Here are some points, each followed by its number:
[-26 -16  83  37   7 -80   5  22  42   8   9 -67  53   3  -7   1  18 -11
 -24  38  10 -58  13   5 -47  -1 -24  28  27  21   4  29  40  31  25  21
 -18 -61  12 -17 -21  18   6 -31  31   4   4 -46   0 -70  29  -1  26 -36
 -49 -40  40 -34 -30 -62 -41  11 -53] 0
[  5 -18 -43  34 -46 -42  10 -17 -17  24  42  -2   3  -9  46   8   9  28
  10 -19 -10 -22  10  -3  -2   2 -34  -6  14  26   0   8 -14  -7 -19  -6
  -1  10   1   2 -23  -5  -2  17   0  25   2  15  51  -5  -4  -4 -10   3
  45 -17   4  -4  25 -30   6   3  -5] 1
[ 29 -15 -68  -6  -8  24 -42 -35 -26 -24 -19  30  -8   5   9   3 -12  19
  13 -12 -57   1  32 -28  42 -18 -25 -24  -5 -17   6   4 -19   0 -22   5
 -17  20  -4 -33 -21  -2  11   1 -11  -3  23  -4  -9  29   3   2 -27  25
  21  13 -14  16  15  10  10  16   9] 2
[ -1  25 -23   9 -48  10   4 -14  16   3  12   6   8  22 -20  -6 -11  14
   3  17  -4 -19  -1  -2 -22 -13  25 -15   6  -9   1  37 -18 -14  -2  -7
  -3   9 -32  -1   4 -18   4 -38  20   5  -7 -29   1   1 -15  16 -17   7
 -23 -12  -5  26  18  -3  12   6  24] 3
[-13  13 -54   1 -29   6  32  -2  -6 -39 -38  14 -20  -3  -5 -17 -27  10
  10  15  23   9  -8 -71  42 -10   1  12 -29  -1 -12  -4  31 -39 -17 -26
  30   5 -23 -32   9 -12  23  30  -8   3 -10 -12 -17  -8 -58  -3 -57  41
 -10  56  21  31 -33  27  42 -21  33] 4
[-30  24 -74   1  -8  43  23   7  -3  25   9  20 -43   2   2 -11  19 -21
  -8 -24  -2 -25  15   1  -1   3 -10   1 -12  -8   9  -8  23 -21  36  -2
  18  30  -4  12 -14   0  15  32 -29 -31  18  22  20  15 -24  -4  -6 -22
  12   2 -12  27  18  -6  41 -10 -21] 5
[ 44  65   5   5   0   1  13 -10 -13 -30   3  22 -47  11   4  25   1 -30
 -26  30  -9  13  15 -65   1 -17   4   3 -16  43   6 -16  39 -16  18   6
   7  -7  -7  31  -7 -21  56 -22 -32   8 -15  18 -18 -20 -18  20  47 -10
   9 -27  19  19  36  -4   8 -14  18] 6
[ 14   4  50   4  26  -5  -4  57  -2 -12  12   8   9   5  11 -13 -51 -18
  15  18  10  38   8  -9  -6  10  44  24 -49  -3 -40 -42 -13 -36   2  28
   2 -39  29 -11   9  34  12  -7   5 -50 -10 -30 -20  -8 -11  14   4  29
 -32  -3   3 -15 -10   5 -35  27  20] 7
[ -4   0  27 -25  -5   1  13  -7  13  -5 -21 -16  -5  32 -37   0  23  13
  21 -13   8   9   5  26  -3  -1   1   5   8  -5 -27   7 -19 -10 -16  -1
  17  14  -7 -14  -1   2  -3  20   7 -44 -23  -1  14  15  52  -1   0  13
 -16 -16  27 -35 -20  -1  26 -22  19] 8
[-41  -2  96  18  10 -90   8  23  18 -34  23 -57 110   0   3  45  -9 -46
  12  21  14 -36  14  40 -87   5  24  33  22  -1   4  35  42  14  21  31
 -20 -78   4  -8   1 -18 -10 -23  59 -17 -16  18 -61 -68  23   7  15 -42
 -36   3  12 -33 -21 -32  -2  18 -33] 9
[ -8   9   6   9  27 -40  -2  -4   9 -17  -3  -5 -12 -20  32 -13 -16 -21
  -8  25   2 -32  31   0 -31 -10 -28   8 -15  -8   4 -15 -51  11  36  18
 -33 -17   7  41   9  -7   3   2  16  11  35  -1   1 -20  24  34   6 -15
  -3 -11   7  28 -15   7   6 -20   2] 10
[ -4  -2  -7  -7  20  35 -12 -10  10 -30 -10  25  15   2  13  -8 -44   7
  22 -32  37  22  24   6  20 -11  32  35  -8  -7  -3 -29  -1 -17   8  27
  -1   9   1   5  12   8  10  17 -37  -5   6  17 -39  34  15 -52 -15  49
   5   2 -28  12  22  45 -67 -14   7] 11
[ -3 -38 -15 -29 -12  33 -24 -45 -31  23  28 -13 -90  -5 -26  -3  25  10
 -15 -12  15  27  15 -76  10  23  -7  12 -12   0  36 -58   6  -4 -42 -18
  29  11 -42  32 -39  -9   2  -7 -14 -28 -11  18  10   1 -35  66 -22   1
   8  43  33  30 -41 -17  61  36  12] 12
[  5 -14 -35 -21  34  12  14 -22 -40 -16 -24  41   4  -2  -3  16  -2  30
 -32 -10 -10   1  -9  13  15 -35   3 -22   1   2  16   4   8 -11 -18 -25
   8  -9 -12  16 -21 -36  18 -25   0   2  -8  17  13  31   6  -1 -23  18
  17  28  26 -10  -4  48 -19 -14   1] 13
[-12 -23  37  35  -8 -31  -4   8   4  12  -7 -47  54 -15   4  -4 -25 -11
  -9  21   9  -5 -26  12 -35   5 -19   4  -3  14   9 -23  21  -6  38   6
 -28 -23 -12   2 -23 -25  23 -17   9   1  32 -11 -21 -46  13  16   9 -14
 -30 -47   5 -22  18   8  11  22 -23] 14
[ -3  16  -6 -44 -15 -26   6  26   9 -49 -30 -21  -7  24 -40 -11 -11  16
  20 -11 -15  19   4  16  -9   8  18  -7 -22 -43 -12  12  22   7   9  -2
  29  11  -6 -18  18 -28  14 -30  44  -5  -7  40 -30   3 -10 -13   2   4
 -14  28  -7  27   5 -10  -8 -15  -2] 15
[ 21   0 -67   1 -22  49  -2 -15  22  53  15  27 -16  21 -21 -27 -10  32
  -1 -13  -2  50   9 -14  34   3  24 -47  13  -5  11 -14 -30  -3 -34   3
 -18  32  12 -19   1  17  -1  32 -42   1 -11  -5  31  30 -24 -15 -20  22
 -12  -1  27 -12  17  27  21   9  35] 16
[ 13   8 -43 -33 -11  -3  29 -32 -25  24  -6  26 -50 -17  12   6 -17  -7
  13   1 -15   4  -6 -12   8  -6 -11 -18  17  -4  22 -14  10  14  -6 -33
  -7  44   2   6  14  -6  28   8 -16 -11 -12   7  35  26  -8  -1 -19  11
   6  18  15 -16   5  30  13 -24  23] 17
[ 58 -25 -25 -27   8  57  -3   8  37  15  -6   7 -20  38  23  21 -48  29
  -7 -19  -5  18  12 -28  31 -10  32  -4 -27 -41 -17  -9 -43  -2 -28 -11
   3  30 -17 -14  16  37 -10  29 -12   5  13   0  10  57   8 -27 -19  39
 -14  27 -23 -21  20  33  -4   7  24] 18
[  5 -25  32  25   8 -85 -24 -41  -9 -28  28 -37  38  22 -33 -15  20 -30
 -22  48  -8 -25  24  46 -67 -34 -29  11  31  36  20  28  16  73  11 -28
 -56 -32  23  33 -56 -20 -36 -54  68   9  33 -28  30 -79  40  77  13 -51
 -35 -69   0  -2   1 -63  24  -9 -59] 19
[  8 -12 -30 -39 -16  35  24  -6   4 -27 -22  16 -37  -5  -2  -4  -4  26
  14 -24   5   5  -8  28 -21   6  -6 -23 -15  -3  -2  -5  20  -7 -25  -9
   7  36   2   2 -14  24 -22   2 -15  -6 -10   6 -32  25   4  -3 -26  -4
  -9  40 -24  18 -18  41  11  -3   6] 20
[ 21 -84 -16   2  16  -8 -52 -15 -64 -44 -34  40   5 -36  35 -25 -13  35
  11  28  21  21   6  24   5 -27  24  29  25  30 -32 -10 -15 -34   1 -27
 -44  -1 -12 -35  18 -42  18 -11 -14 -41  33   4 -12  18   3  -9  -5  52
  55  -2  48  -4   9   7 -20   5  -5] 21
[ 12  48  10 -16  11  68  21  -3  34 -37 -27  11 -16   0 -38 -24  19 -22
   2   2  12  12 -27  33  33 -15  39  20  -4 -17 -19 -26  19 -32  20  11
  68  25  15   8  38  -6  11  -5 -30 -29  -6 -20 -42  16  11   9 -18  27
 -16  20 -45  -1 -12 -11 -20   0  42] 22
[ 16  37  27 -15 -19   8  16 -26 -14  41  10  39  18   3 -24  10   6 -24
 -41   7   1 -20   4  -6  -6 -14  17 -14  47  58  37 -16   5  -5  -2 -32
 -11 -39  42 -10 -25 -18  32 -30  23 -22 -11 -43  -9 -46   1  11  -8 -14
 -30  13  15 -27  -3  27  14   9  18] 23
[ 12  51 -41 -32   0  32  31  25 -13 -16  -4  16 -26  -6 -65 -12 -25 -11
 -15 -21   2   8  13  -5  22 -10  38  -2 -23 -23   4   4  48 -20  -9 -13
  -2  21  18  32  11   2  44 -23 -12 -15 -22  15 -54  38  -3 -28  17  -6
  10  35  -6  -5  -4   8   7 -35  45] 24
[ 20  -6   5   3 -18 -73   1   7 -17   9  -1 -56  59   0  10  16 -32  37
   2  39 -32  -7  20  12 -39 -48 -55 -23   8  72   2 -14  -5  15   4 -29
 -54 -65  41 -16 -36 -47   4 -81  71  -9   8  12  37 -35  -1  60   4 -10
 -48 -43  19  -7 -40 -46  44  11 -27] 25
[ 16 -54  46  48  -5 -65 -16  45   1  32   4 -25  -3  -1  21 -18  18 -14
  -5  -2  26 -18  -1 -12 -59 -11 -42  41  22  16  21  39 -14   5  37 -17
 -39 -24  29  26 -27   4 -24 -10  34   2  38  40  47 -25  35  21  21 -14
 -15 -57   7 -13   7 -47 -19   7 -27] 26
[ -1 -28 -41  -8 -11   9  28   9  31   5  -6  52 -26  17  18 -15  26  40
  -1   4 -12 -23   9   3   8  18 -23 -31 -12  42  13  10 -21  10 -28  -8
   6  24 -31 -10 -37 -46 -24  -7  15   6   9   5  28 -14 -12  15 -19  11
  -6 -10  14  18  23   8  50  10  -8] 27
Which three points above are nearest to each new point, looking only along the 3 directions in which the numbered points spread most? Their numbers follow each, nearest first.
[  3 -21  56  27  28 -53 -38  56  -3  17  43 -44  22   1   8   9   3 -27
   4  42  22   6   1  10 -38  16   2  49   6  -1  12  -3 -12  43  36  30
 -30 -36  -8  37  12  35 -10  20  36 -15  10   5  31 -21  37 -10  45 -15
  -9 -24 -11 -39  -9 -42 -45  25  18] 14 26 10
[ -2 -13   2 -24  24  29 -10  -6  20  10  -2  36 -14  -8 -27   0  15 -11
  10 -14 -12 -15   7  26 -20   1  -1 -15  15   9   4  -3   1  11  -4  -9
 -22   0 -30 -14   0  -3   1  18 -23  13  10   0  20  12 -39  -7 -26   9
  24  16  13 -31   6  -7  15 -14   8] 13 3 8
[ 23 -13   9  -3 -26  29  14 -21  -6  30  10  16 -59 -11  56  10  -6 -17
   1  -1  -5  -4 -10 -58  27  21  -5  21   9   3  21  -2 -76  31   9 -14
  -2  42  -9  22  -4  14 -25  57 -27  52  -1  -6  54  10  -4 -16  -9  22
  38  12  31  -9 -30 -31   3  11  -7] 2 13 27
[-10 -13   3  -9 -12  27   6  11 -30 -42  10  32   9   4 -10   3 -30   6
   9 -11  21 -10 -36 -27  29 -15  20 -12  -8   8  -5 -31 -15 -14  25 -20
   7  -3   0 -15  36   4  68 -22 -20 -14 -17 -17 -42   5 -12 -35 -10   0
  23   0  10  12 -16  27  25 -12   4] 20 15 8
[-34 -42  -8 -11   6 -54 -80   2  -2   6 -38  32   9  -6   0 -14  15  -5
 -22  -9 -26  -9   3  28 -39 -24  22  -2  10  64   2  24  42  59  16 -20
 -79 -39   0  52 -77 -76   0 -75  52 -37  48 -26 -22 -65  -7  54   2 -24
 -25 -76  41 -55  36   9  37 -11 -19] 25 26 14
[ 54   3 -52 -24  -1  76   2 -36  29 -46 -40  49 -44  33 -43   3  48  33
 -85 -18   5  -6 -47 -40  34   0  -5 -38  21 -16   6 -27 -79 -11   1  -2
  -4  14  10  37 -41 -23 -68 -12  15 -15   2  15 -31  37  51   8  30  13
 -12  17  40  31  19  11  22 -36 -22] 17 5 16
[ 16 -29 -41   6 -36   8  24 -47 -14  11  12  45 -26  22  24  10  -7  -5
  16   4 -30  48  36  -6  68 -20  -9 -14 -20  -6 -12  -9 -44 -34   7 -11
  57  31  12  16   8  43 -11  41 -42  20 -10 -14 -15  37 -13   2   9  27
  10  41  -7  16  -7  28 -23   7  13] 16 18 2
[-31 -31  57  27  30 -66 -54  31   6   1  13 -42  32  -9  15  -2  -1 -32
  -2  45   0 -26  13  65 -66   5   6  11   5  21   1 -22  10  25  10  18
 -28 -53  11  28 -11  -9 -17  -1  29  -4  10  -7   1 -29  36  11  56 -11
 -27 -22 -33  14 -16 -15 -22  -6  -7] 14 0 26
[  1  14   3  21 -18 -10   0   4 -12   7  34  22  -1  14   8  15  -7   3
 -19   4  -2 -10 -17 -26  34  13  -4  19 -12 -16 -13  -4  28  21   4  -5
  20 -30 -13  -8  13  33  16   6 -14   7  -8 -21 -12  28 -12 -14  -4  -3
  35   6  -2  10  11 -16 -13 -10  -3] 8 3 15
[-15  -8 -18  38 -23  -7  36 -11   5  10  29  -1 -54 -20  39  37  38  18
 -15 -22 -10 -12 -11  27 -12   2 -39 -10 -10  32  58   2  -9   1  13   1
  15   7 -16   4 -34 -24  16  39  14  36   5   3  63   6 -19  -4 -12 -27
   7 -30  -8 -28  26  11  45  24 -10] 27 1 3
[ 31   3  -5  20  14  -3  19 -14  -5   9  14  -9 -24   1  12 -28  15 -12
 -12 -24 -33  22  12 -62  15  11   1 -48  22 -10 -12 -18 -50   4  -4 -13
  19  45 -57  10 -30  36 -14  -9 -18  15   5   3  48  51  39  -5 -15  20
   8  22  -8 -16  26   1 -26  16  37] 13 2 17
[-15  53   0 -35 -13  21  37  27   3 -38  -8  17  31  13 -55 -17  -4   4
 -10  -4   7   1 -15  10  -1 -11  44 -30  -3   1 -17   0  20   4  -3  -5
 -30 -14 -13  -1   4   3  28 -35  48 -40 -16   8 -82  -9 -25  10  -8  -3
   3   0  -3  27 -18  59  10  -1  24] 15 24 22
[ -2  12  25 -26  12  31  38  30   9 -60 -18  30  38  33 -16  -8 -11   6
  15  35  49  17 -50   2   8  15  52  30 -35 -31 -42   8  14 -40  -1  -4
  28  10  36   0  12 -12  44  -2  21 -25 -32 -25 -72  -3   5 -18  40   2
  -6  35 -11  37 -32  37 -15 -18  17] 22 7 15
[-50   0 127  48  35 -87 -14  18  -8 -14  -8 -41  63  -1  20  15  29 -53
  -7  17  49 -48   6   2 -81 -17 -31  19  39  24  13  19  25  -3  32  24
 -38 -55 -42  63 -43   0 -11 -44  47   7  12  16 -23 -70  51  49   6 -48
 -46 -33 -11 -32  -8 -15  -5  39 -34] 0 9 19
[  9  -7  -1  -2 -14 -22 -23  15   2  19 -29 -65  34  -9  23  -9  14  27
  45  17   7 -17  -6  27   6   9 -28   8  18   8  11   0  -1  28 -16  44
 -11 -28   5 -20   3   7  -3   8  14 -14 -31 -23  19  10  -3 -25 -21   7
 -25 -10 -31  47  -3 -43  23  21   3] 10 8 3
[ 20  12 -49 -14  -3  32  14  10   0  58 -13  -5 -45  -9  44  -1  11  33
  25 -22 -18  14  -1 -52  54  46 -15 -15 -29 -24 -27  -7 -28  11   0   2
  39  29 -20 -31  45  35 -27  57 -21  35   3 -10   9  89 -35 -29 -38  18
  36   7  -9  22 -12  -5  19  12  -1] 16 2 18
[  5 -17 -30 -25   2  -2   8   1   1 -18 -38  30 -25 -17  38   5  10  22
   3 -12 -24  19  -2 -28  40  69   0 -11  -2 -23 -60   1 -33 -17 -28 -26
  15  13 -48 -62  44  20  14  26 -17   2  -4 -15   8  35 -38 -33 -37  30
  48  28   7  22   4  34  -7  -6  19] 18 16 2
[ 14  -8 -50  20 -37   4 -16  16   0  30  39 -14 -27   0   3   8  -6  17
 -20 -26 -43  11   3 -11  30   0 -19 -37  -7   6   4 -12  -9  17  -4   4
 -11  -8  28  29 -40   6 -23  37 -10  49   1  16  72  22  -2   7  -6  -9
  -3  -2   2  26 -18 -17  20  16 -21] 27 1 17
[-27  -9  75  10  32 -49 -34  35   7 -11   9 -56  48 -18  19  -1  13 -67
   5  15  22  -3 -13  -5 -47   7 -10  49  23 -23 -31   6  14  28  25  29
 -22 -41  -3  18  12  22 -18 -20  17  18  -5  21 -20 -38  49  20  28 -45
  16  -1 -20  -4   0 -44 -27 -18 -32] 14 0 9
[ 24 -10   4 -18  -1 -31   7  25 -12  16 -12 -26 -13  -3   8  30  -9  19
  24 -10 -26  -3 -24   7   0  20  13 -47  23   5  16 -26 -12 -38  -8  10
   9 -24  26  -1  11 -15  42  22 -13  -6 -29  -2   4  19  16 -13  37 -15
  30  42 -16  27 -12   7   1 -24   0] 8 3 13
[ 40   4 -31  -9  17  23  12  22  -6   4 -34   5  21 -21  23  11  18  -4
   4  -4 -21  24 -17 -18  29  37  26   6  -5 -31 -23  -1 -14 -18 -24  12
  23  -7  -4 -25  38   4   6  19 -18   3 -11  -5 -35  25  14 -41  14  14
  17  62 -36   9   1  14 -32  18  -7] 11 18 20
[  3  11  -7 -77 -11  31  38  -4  31 -55 -35   1  -1 -22 -33  21 -11  15
  20 -10  11  14  -5  -5  24   5  -2   3 -39   5 -20 -15  22 -35  -7  37
  16  46   9 -18  38  -5  19  -8   8 -33   0 -14 -40  41  -9 -25  18   7
 -18  14 -18  24   2  49  -9 -12  31] 22 24 20
[-21   0  45 -16   0 -22 -32  41  28 -45 -17  -7  19  -3 -17  -7 -16 -13
   5 -34  31 -41  29  58 -53 -43 -14 -24  13  10  -6   9  -1  -6 -12  38
 -12 -28   6  24  -2 -30 -14 -39  18  19  32   4  15 -19 -16  21   7  -6
 -43 -15  -9 -44  24  11 -12 -34   6] 14 10 8
[-10 -30 -59   8 -23  12 -28 -28 -12  14  -2   7 -17   2  17  -1  14  30
 -12   6 -23  -1  19   2  33 -19   6 -11  -7 -14  18   7 -29 -11 -24  -2
  13  36 -35 -19  13 -23  -5  18 -28  35  23  -3  27  27 -21   8 -19  12
   1  14  17 -11  -3  10   8   4  -3] 2 13 16
[ 34 -36   0  36  12 -40  -3  20 -23  30  12  -5  18 -17  10  23  -3  15
   6  15   2 -13 -21 -13 -14  29  -2  14 -21   4  15  -3 -14  36   3   7
  -8 -13  -7 -17   7   0   2   7  -4   9  18  37  37  31  13 -12  16 -10
  -1  -6  13   3  -8 -35  20  20  -7] 10 1 8
[-15  -9   2  -2  -9  18  22 -36  -3  11 -12  10 -18   6 -16   5 -27  10
   1 -35   0  -2   2  13  -6 -44  15  -9  34  15  38 -13   4 -19  15 -28
   4  38  13 -16 -51 -15  -2  38  -9   2 -12   9 -10  34 -11  26 -43   8
  31  15  -6 -22 -16  38  16 -14  32] 13 17 20
[ -5   1   5 -15 -29  26  10  29   6 -23  -6 -11  -2  20 -39 -14   5  13
 -10 -31  -2 -17 -17  36  29  -8  51  -9  14   3  -2   8   8   7 -18  17
  21  -6   3   1 -14 -12  24  -2   1 -25 -35 -22   5 -25 -33 -35 -13  -2
  -6  15 -37 -14 -32   2   7  11  20] 15 8 3
[ 40  22  35  20   2 -39   7 -20  14 -15 -10  24 -13  12  17   6  33  31
 -33  10 -24 -11 -37 -25   1 -21 -18 -20  17 -18  25  -2   5  31 -15  11
  21   7 -14  28  29  41   3  60  17  11 -48  49 -18  -1   6  17  -9 -14
  17 -32 -10   6  -8 -19  -4   6 -27] 3 8 10
[  9  -3 -53  12  -6  -1   8 -20 -49  15   8  10 -16 -20  33  -8   9  27
  -2  -7 -36  29   6   2   8  10   4 -22   2  -4  30   4 -24  32  -6 -15
   8   4  13 -23  -7   3   9  15  -1  42 -20  22  29 -16   3  25 -14   5
  17  -2  11   6  -2  -4  18  17  23] 27 13 1
[  1   6 -26 -12   3   4 -25  26  -1  32 -15 -20 -29  -1  40  -5 -41  -7
  -9   3  -4   9   2  10  -2   4 -14 -15  -8 -36   8  -3   2  -3  25  32
  46   5   7  -3  10  13   1 -23 -23   0  -9  -9 -22  15 -13   1   2  20
  -7  -2   1  -6 -15  -3  18   4  -9] 8 3 13
[ -8 -23   7 -13   8  13  -2  16  -5   7  12  -4  18  11 -16  29  13 -39
  26  20  21 -34   8  -3   3  15 -34  40  -9  -4  -9   5  -2   7  10  14
  46   3  11  -3  58  46 -32  55  -4  29 -38  15 -10   1   9 -21  17   4
  59  40 -13  18  10  -5 -41   8 -23] 8 15 7
[-17  28  -2 -35   8   3  20   4  20   1  -9  19  -2  17  -6   2   7  -4
   3 -12  29   7   3  -7  33   6   4  -2 -10  -3 -17  -9  10 -22 -11  17
  16  25  15  -5  24  10  -9  -8  -2 -19   3   1 -38  -9  -4 -24   5  31
   5   4 -31  -2  11   3  12   6   2] 15 8 20
[-15 -21 -43  44   9  18  -9 -16   1  15  -1  46 -15  10  20 -10  23  35
   2 -11 -70 -56 -13 -33 -15 -21 -29   7   9 -17   6  -1  13  -7  -8 -71
  45  28   3  -8 -38 -29  19  12 -43  -7   5  37  37  19   6  -9 -45 -24
 -15   1  81 -16  37  11  -2  18  -9] 27 17 1
[-54  21  43 -28  -4  13 -20 -17  22  -4  -2 -22  34   7 -57  21 -26 -25
  -5  -7  40 -13 -23  50 -52   0  16 -20  15  24  18   5  46   2  11  61
  -3  -8   0  40   2  -2  17  -6 -14 -22  -9 -24 -37 -18  -6  13   0  14
  -8 -40  14 -37  15  19 -18 -15 -15] 15 7 8
[  1   3  31 -21 -34  -2  15 -21  28  27 -17 -20   2   6  -4   8   5  32
  18 -28   8 -20  -6 -16  16  25  36  10 -14 -11  -2   9   0  -2  23  46
  28  29  28 -29  -1 -24   7  29  -8  71  39 -23  -1   5  15  20   9 -15
 -19  30  -7   7 -52  -2   3  53   4] 8 3 15
[ 24  13 -25   3 -16  59   1  10 -12 -25   3  17  49  20 -16 -14 -31  29
   5  14  18  28 -11  34 -24  -5  28  12 -36 -40 -13  34   4  35 -38  -8
   3  -1  43 -30  -4 -29  -8 -41   6  -3 -24  -9 -22   7  -7   3  45 -35
 -14   2  -2 -18 -17 -14  20   4  23] 8 15 3
[ 18  12 -45 -21  15  60  13   0  39  45  13  -9 -67  21  33  12  19  -9
  20 -32 -30  10 -15 -32  48  34  -9 -28 -25  -9 -29  -9 -34 -54 -10  10
  27  29  10  -1  18  46 -18  64 -38  24 -10  -1  24  54  17 -28 -11  19
  47  16 -29  -1 -33  -1   1 -15  42] 16 18 20
[ 25   8 -15   8 -20  -5 -20  18   1   7  -4  12 -10   5  14   8   3  24
  -7   2  -3  -8  -7   8  23  -1   9  14 -19 -13 -15 -10 -19   9  10 -20
  -4  11  -2 -29   7  21 -34  13 -20  -9  -6  15  30  13   3 -24  -6  -1
  22  35 -35  11  13 -20  14  31  23] 13 8 20
[ 23  -1 -33  -8  17  44 -15  12 -30  -9 -22  20 -22 -20  -6   0  33   5
  44 -16   3  -4   4  18  56   5  -9  -6 -24 -17 -24 -18  18 -31 -20  17
  43   8 -10 -10  60  18  15  27 -74 -18 -49 -21 -22  49 -17 -31   0  35
  24  46   2  40  -8  27 -15 -21  -2] 18 20 4
[  9 -49   5  10 -36 -29 -22  25  12  25  -8 -28  31 -20 -27 -14  56  53
  29  10 -24 -28   6  30   2 -10 -16 -26   1  57  41 -49  16  35   6  39
  26 -46 -59  -2 -22   3 -13  -7  40 -18 -27 -23  25 -22 -18 -15  -2  -7
 -32  33 -33  19  -9  -3  26  21 -14] 10 23 3
[-47   6 113  42  14 -52 -22  -1  -1 -23  23 -45  67 -37 -13  20  27 -54
  -5  16  31 -60   5  27 -90 -19 -15  41  38  17   4  40  15  15  24  22
 -36 -49 -13  33 -32  -8  -3 -14  37   9   8   0  -3 -66   9  34  30 -53
 -30 -18  21 -27 -28 -30 -20 -10 -10] 0 9 14
[ -4  15 -23 -14 -19  14  29 -23  20  22  -4   0 -23 -49   0 -24 -16 -22
   6   8 -12  31  -5 -37  32   0  -2 -28  -3  -1   5   9   5 -15 -24  -6
   8  39  -2  -9  13   8  12   5 -15 -10  -7  16  -7  14  -5  11   9  12
  18  23   9  -9 -13  37  22 -17  18] 20 5 4
[-20   2 -53  14  11   9 -21 -62 -31  12  19  40 -23 -25   2 -18  29 -10
   3  10 -35  18   3  -8   9  -7 -22   6 -20  23  -7   4   7   6   7   5
   0  20  -5  21 -12  15 -37  13 -22   0  18   3  52   9   7  18  -8  -9
   0  -7  35   6  49 -16  34   5 -26] 27 1 17
[ 16 -12   8  25  -5 -43 -36  -5 -13  26  12  -4  12   7   0   3   7  -2
 -18  11 -14  21   2 -11  -2 -21 -17 -24  -4  19  21  28   8  34  11 -20
 -38 -41  11 -11  -5 -41 -32 -26  18  -4  29   5  25 -34  16 -18  27 -34
  -6 -16   6  -4   4 -39  18  -8  -5] 10 14 26
[ -41  -20   25   32  -18  -23  -47   19  -22   -2   36   -7   45   46
  -55  -35  -26    0    8   10   -5  -33    2   12  -67  -51   11  -43
   62    9   32  115  -43   62  -11  -41 -122   -5   22   39  -31  -50
    6  -60   50   34   36   21   15  -76   49   87   35  -51  -23  -39
   56  -82   17   -6   -5    1   -4] 25 26 19
[-60   0  41  17   1 -74 -19  46  22 -13   7 -21  37 -28  14  20  21 -30
 -28  29  -4 -51  28 -12 -37  33 -25   8   6   1  31  18   8   8   1  35
 -28 -10 -37  14 -16  -4  -2 -23  13  22   5 -35  -7 -52  13 -38  10 -13
 -36 -28  24 -13 -19  -6 -52 -19 -54] 14 10 0
[-14  -9  32   6   4 -10 -30  -8  26  30   6 -11   2 -19  19  -7   2  -8
 -10  12 -16 -26  -2  60   5 -33 -13  29  27  -1  51  22  -3   1  21  11
  -9 -32   4  17 -35   0 -19 -19   5  23  39  26  32  20  31  16   7 -23
 -29 -14  19 -50  16   9   8  15 -15] 10 14 26
[  9  11 -33 -10 -23  28  17  -8   1  -2  11  24   6   5   7 -34 -10   2
  -3  12 -13  37  -9 -17  -7  -7   9 -14  19 -13  13  -7 -31  -1  -1 -38
  -7  22 -10 -26  -8 -12  17  24  18  16  -4  19   8  10  -9  -7 -13   0
  18   3  29  -5  18   2 -38  17  29] 13 20 17
[-12  -8  24   8   1  -4   9  19   7  17  29   5  -1  -6  20  10  -9  20
 -18 -35  19   2   5  32 -22 -18  -5  -4   6  33  24  -7 -22  -2 -18  13
 -19 -18 -24  17 -27  -8 -30 -25  -4 -22  -9 -11   8 -46 -28  30 -11  -6
 -24 -40  14   4   9 -38 -27   7 -10] 10 14 3
[ 12  -8 -10  -1  -6  -1  31   8  -3 -22  -1   5  21  -2 -17 -10 -24 -19
   6  -8  -3   9  23  -9  -1  -6  16  -6 -17 -35 -20  -6  -8   2 -22  -3
  -8  16   6 -15   7  -9   9 -20  10   8  10  16  -5   1   7   5  18  41
 -17  -2 -19 -10   5  -6   2 -13   2] 8 15 3
[-31 -27   7  37 -12  17 -16  -9   8  21 -12  21  -7 -35 -13   2  26 -17
  -8   3  16  -6  14  -2 -18 -16   3  12  25  33 -11 -11   6 -13  -4  18
 -22   1  15 -25 -21 -17 -21  13 -18 -30  12  17  22 -39  15  -7 -11 -18
  13 -22  43  -1   0   5  16 -13   5] 10 3 8
[ -6  -2  -6  14 -14   6  13 -22 -14  44   5  34 -41  17  22  24  -6  38
 -34   2 -41 -14  -9 -37 -20 -25 -21  37  -8  16  -2 -19  -5  -5  23 -14
  17  -8 -11   9 -26 -12  21  -4 -10  -9 -10  11  40  -6  -9  -7 -38 -41
   5  -4  12 -28  13 -30  37  12   2] 27 3 1
[ 45  23  10 -29   0  20   1  34  16 -64  -8   5  30  29 -20 -32 -44  36
  -8 -18  33  27  -1  -3  -3  -9  34  20 -22 -11 -57  14  33 -13   7   1
  -5 -21  17  32  12 -38  22 -49  30 -72  21 -29 -75   3  -5 -25  10  39
 -63  19 -22 -25   6  20  -3 -32   6] 7 15 22
[ 34  21 -33   6 -19  50  17   8  -8  11  -4  48 -35  26 -47   7 -55   9
 -27 -23 -25  59  12 -40  38   1  12 -44  -6 -16   8 -12   2   0 -19 -29
   4  -5 -10  -7  -8  11  12 -18 -24 -45 -29  13 -26  51 -30  -4 -28  -6
  39   9 -12  12  32  14  -2 -54   3] 4 20 17
[ 37  13 -22 -18   4  10   0 -13  -8   1 -11  11 -19   4  11  -8 -14  30
   9  25 -14  39 -13 -19  19 -10 -18  -5  -1 -15 -11  -6 -13 -27 -10 -33
  21   9 -29  -9  24  38  -4  -1 -16  19 -22   1   8  45 -26   8   7  -7
  44  19  12 -12  16  -3  -3  -5  12] 13 20 17
[ 39  31  -4  10  13  25  16  31  64   3  20  10  -9  23  13   7 -15  15
   1  -6  33  14   7 -21 -21  68  16  12 -47  41  -3   4 -24  37  14  13
  34   8   6   6  22   9 -30  24  -6   6  -7   5  -4  13  51  -4   6  28
   9  31 -33 -17  13   3 -39   7  -4] 8 15 7
[ 17  30 -47 -32   2  53  30 -29 -14   7   3  32 -27 -11   7   8   0  15
 -12 -39 -19  21  -3 -30  38  13   2 -30   1   1 -13 -24 -17 -23  -2  -9
  28  26   0 -18  19   2  55  41 -30   2 -28 -20  -7  35 -32  -8 -20  26
  35  12  11   6  16  12  -1   1  22] 4 16 20
